Here are some points, each followed by its number:
tensor([ 77,   9,  -1, -56,  21,  21, -37,  13, -58, -88,  35, -57, -15,
          7, -17, -10]) 0
tensor([ -7,  40,   1,  60, -35, -18,  61, -18,  14,  40, -19,  17,   7,
        -23,  -1, -35]) 1
tensor([-20, -26, -11,  -8,  23, -50,   1,  13,   3,   9,  11,  -9,  12,
        -15, -16,  -4]) 2
tensor([-32,  28,  38,  40,  -8, -15,  84, -12,  18, -22,  12,  15, -34,
          9, -10,  53]) 3
tensor([ 19,  66, -25, -24, -52,   7, -18, -26, -14, -11, -12,  -2,  -1,
        -16,  12,  36]) 4
tensor([-46, -13,  65,  43,  30, -19,  28, -39,  -5,  20,  33,  32, -36,
        -17,  -7, -23]) 5
tensor([-47, -41,  30,  60,   8, -26,  22,  32,  -5,  49,   0, -29,  21,
        -14,  40,  -2]) 6
tensor([ 14, -13, -14, -52, -54, -41, -16,  54,  -9, -46, -12,  74, -36,
          3, -17,  73]) 7
tensor([ -9,  10,  19,  11,  -9, -39,  70, -59,  19,  45, -40, -17, -24,
          8,   6,  -4]) 8
tensor([ 56,  39,  15, -17,  16,  64, -25,  45,  24,  41,   6, -10,   7,
         34, -32, -13]) 9
tensor([ 50,  14, -46, -30, -37,  26, -25,  28,  13, -11,  26,  15,  29,
        -17,  47,  17]) 10
tensor([ 11,   6,  30,  22,  24, -17, -10,  -4,  20,  16,  16, -20, -22,
        -26,  15,  39]) 11
tensor([  51,   63, -120,  -95,   -5,   55,  -33,  -22,   39,  -76,   71,
         -77,  -22,  -15,  -36,   25]) 12
tensor([-44,  -8, -15,  -5, -12, -24,  21, -13,  31, -33, -34,  -2, -40,
          2,  -1,  19]) 13
tensor([ -9,  18,  25,  -9,  33,  35,  47,  28, -16,  44, -27, -14,   5,
         34, -43,   1]) 14
tensor([ -7,  23,  -4,  22, -18,  22, -40,  17,  -7, -40,  16,   4,   0,
        -10,  17,  21]) 15
tensor([ 33,   1,  66, -12,   0,  24, -17,  13, -51,  40,  -2, -28,  33,
         47,   4, -26]) 16
tensor([  9,  21, -26, -41,   8,  -2, -72,  21, -14, -39,  15, -30,  -5,
         -3,  -5,  26]) 17
tensor([  2,  14, -48, -16, -10,   2, -27,  14, -24, -33,  -8,  11,  16,
         66,   1,  68]) 18
tensor([ -4, -27,  -3, -15,  13,  -9, -16,  34, -11, -17, -10, -50,  35,
         34,  10,  30]) 19
tensor([-16, -60,  -3, -22,  27, -16,  -3,   5, -10,   0, -25,  55, -34,
         28, -35,  14]) 20
tensor([-34,   9,  94,  11,  17, -46,  17, -34,  60,  13,  11,  18,  11,
         21, -43,  31]) 21
tensor([ 19,  -7, -30,  -6, -52,   0,   8, -29,  33,  59,  -3, -52,  14,
         24,  22, -50]) 22
tensor([ 56,  36,   1, -25,  19,  41, -23,  33,   6,  20,  12, -10,  17,
         29, -11,   5]) 23
tensor([ 10,   6,  14,  -2, -22,  -2, -58,  76, -42,  15,  10, -23,  -3,
        -11,  32,  -1]) 24
tensor([ 40, -35,   1, -16,  23,  12, -31,  40, -39,  38,  10, -76,  45,
        -18, -21, -38]) 25
Which five points above are nearest to each new point? Their numbers follow each, smallest number first.
tensor([ 40,  -4, -52, -25, -41,  32, -31,  46,   3,  -8,  27,  -6,  37,
         -7,  49,  -2]) 10 15 17 23 24
tensor([-26,  47,  67,  87,  25, -15,  58,  -8,  -1,  76, -42,  40,  25,
         13,  15, -17]) 1 5 6 8 14
tensor([-26,  26,   8,  16,  -2,  -6,  42,  26,   6, -40,  31, -12, -46,
          6,  -5,  43]) 2 3 11 13 15
tensor([-17, -61,  52,  43, -12,   7,  26,  -5,  14,   3,   6,   9, -10,
         -9, -15, -19]) 2 5 6 11 20
tensor([-73,  65,  47,  60, -10,  16, 113, -40,  -7,  55,  25,  11,  47,
         60, -22, -51]) 1 3 5 8 14
tensor([ 39,  54, -93, -63, -11,  53, -31, -14,  24, -52,  60, -59,  -8,
         -9, -25,  18]) 0 4 10 12 17
tensor([ 40,  49, -98, -69,   6,  51, -34, -24,  44, -71,  56, -64, -18,
        -19, -30,  17]) 0 4 10 12 17
tensor([  4,   7, -15,  20, -12,  19, -13,  -4, -21,  -1,   2,  63,   0,
        -28, -28,  32]) 2 4 11 15 20
tensor([ -2, -23,  -4, -13,  -2,  32,  70,  22, -43,  28,  -1,  21,  14,
         28, -44, -65]) 1 2 14 16 20
tensor([ 31,  85, -40, -12, -72,  -1, -22, -38, -15,  -8, -17, -12,  -8,
         -9,  24,  46]) 4 10 15 17 18
tensor([ 71,  10, -35,  16,   0,  50, -27,  22, -32,  16,   7,   6,  43,
          0,  -9,  -6]) 9 10 15 23 25
tensor([ 23,  46, -45, -34, -28,  -6, -41,  25,   5, -92,  52, -55, -13,
         -8, -16,   4]) 0 4 12 15 17
tensor([  3, -19,  39,   9,  35, -57,  26, -53,  -4,  57, -19,  16,  -6,
         51, -10, -30]) 2 5 8 20 21
tensor([-30, -21, -12, -63, -13,  -4,  17,  29, -13,  52, -42,  39,  13,
        -23,  12, -36]) 2 13 14 20 24
tensor([ 40,  56, -58,  22, -33, -10,  -3, -12,  18, -49, -27, -34,  -7,
        -66, -42,   9]) 4 10 13 15 17
tensor([ 41, -19,  25,  14,   0,  21,  16, -46, -23,   0,  -5,  42,  38,
         54,   8, -18]) 14 15 16 20 23
tensor([  0,  51,   5,  85, -39,  -9,  70, -19,  24,  32, -21,  13,   4,
        -35,  -6, -30]) 1 3 5 8 11
tensor([-18,  63,  16,  67, -27,  -8,  63, -23,   9,  35, -23,  19,  11,
        -26, -11, -31]) 1 3 5 8 14
tensor([ 15,  20, -23, -45,  23,  -1, -69,  66, -28, -54,  -3, -36,  14,
        -19,  16,   2]) 0 15 17 19 24
tensor([ 36,  -8, -69, -30,   8,  22, -55,   1,  17, -38,  11,  13, -26,
        -10,  -2,  50]) 4 10 15 17 18
tensor([ 23,  20,   4,  -4, -47,  13, -82,  95, -54,  16,  25, -32,  10,
         -5,  40, -14]) 10 15 17 24 25
tensor([-41, -11,  44,  26,  24, -28,  31, -22,   5,   0,  27,  27, -25,
        -19,  10,  -4]) 2 3 5 11 13
tensor([-45,  49,  35,  42, -13,  -9,  87,   2,  19, -30,  22,  15, -35,
          1,  -9,  61]) 3 5 11 13 21
tensor([ 54,   0, -44, -17, -59,  39, -13,  50,  20,   3,  29,  10,  52,
        -11,  54,  -6]) 4 10 15 23 24
tensor([  0, -18,  13,   1, -15,   0, -52, -10, -31, -24,  28,  -6,  20,
        -11,  39,  30]) 11 15 17 19 24
tensor([ 34,  36, -94, -74,  -2,  40, -24, -20,   9, -46,  42, -53, -19,
        -12, -21,  12]) 0 4 10 12 17
tensor([ 10,   5, -38,  30,   0,  34,   8, -18, -23,  -2, -33,  -1, -23,
         46, -52, -21]) 13 14 18 20 23
tensor([-10, -25,   8,  -4,   2, -21,   5,  17,  -1,  25, -33, -32,  46,
         38,  -1,  27]) 2 6 14 16 19
tensor([  3,   7,  55,  38,  37, -18,  25, -11,   9,  16, -35, -32,   7,
        -15,  20,  23]) 2 6 8 11 14
tensor([  6,  25, -12,  14,   0,  36, -38,   2, -19, -35, -12,   5, -10,
         10,   8, -18]) 4 15 17 23 24
tensor([ 12,  44,  33,  -2,   9, -29,  30,  30, -33,  24,   2, -29,  10,
        -56,   7,  30]) 2 4 11 14 24
tensor([ 14, -26,   5,  11,   7, -15,  22,  -1,  18,  25,  -5,  16,   5,
        -34, -28, -15]) 1 2 11 13 20
tensor([  5, -50,  19, -27,  61,  -9,  29, -11,  31,  40, -56,  19,  38,
        -35,  -1, -44]) 2 6 8 14 20
tensor([-10,  27,  -5,  33, -10,  51, -37,  20, -38, -37, -14,   6, -14,
         22, -16, -38]) 9 15 17 23 24
tensor([  71,   75,  -91,   13,   -5,   76,   20,   11,   45, -127,   40,
         -77,  -59,  -36,   -4,   10]) 0 10 12 15 17
tensor([  9,  -5,   5, -24, -14,  -2,  21, -13, -12,  32,   4,  28,  -7,
          3,   4, -14]) 2 8 11 14 20
tensor([-41,  44,  28,  34, -24,  -6,  73,   5,  25, -31,   4,   2, -32,
         -6,   8,  49]) 1 3 8 11 13
tensor([-26, -32,  16,  35,  -8, -18,   6,  20,   6,  15,   2, -12,  20,
         -2,  27,  -9]) 2 6 11 15 19
tensor([-27,  21, -37,   6,  -9,   3,   1,   0, -24, -18, -10,   9,  25,
         57,  -4,  37]) 4 13 15 18 19
tensor([-20,  12,  36,   5,  32,  18,  46,  15, -12,  31, -10,  -3, -10,
         22, -32,  -2]) 2 3 5 11 14
tensor([-10,  -9,  28,   9,  -6,   1, -34,  -4, -24, -20,  21, -10,  10,
        -25,  14,  16]) 2 11 15 17 24
tensor([ 21,  25, -93, -22,  14,  17, -30,  -8, -18, -37,  39, -49,   5,
        -22,   3, -11]) 0 4 10 15 17
tensor([  3,  -1,  12,  -9,   4,  -5,  38,  44,  12,  38,   8,  55,  25,
         30, -47, -36]) 2 9 14 20 23
tensor([ 32,   0,  10,  16, -10,  17,   9, -33, -11, -10,  -1,  24,  23,
         29,  11, -12]) 4 11 15 16 23
tensor([  5, -17, -17, -25, -41, -28, -15,  33, -15, -52, -12,  66, -29,
         10,  -7,  55]) 7 13 15 18 20
tensor([-65, -28,   6,   7, -11, -36,  28, -21,  42, -18, -61,  15, -63,
          6,  -2,  30]) 2 3 8 13 20
tensor([ -2,  44, -18,  33, -22,  15, -53,  -3,  -2, -44,  20,  -5,  -8,
        -17,  36,  37]) 4 10 11 15 17
tensor([ 22, -27,   0,  19,   4,  -7,  22,  10,  14,  27,  -5, -13,   4,
        -61, -42, -31]) 1 2 6 11 25
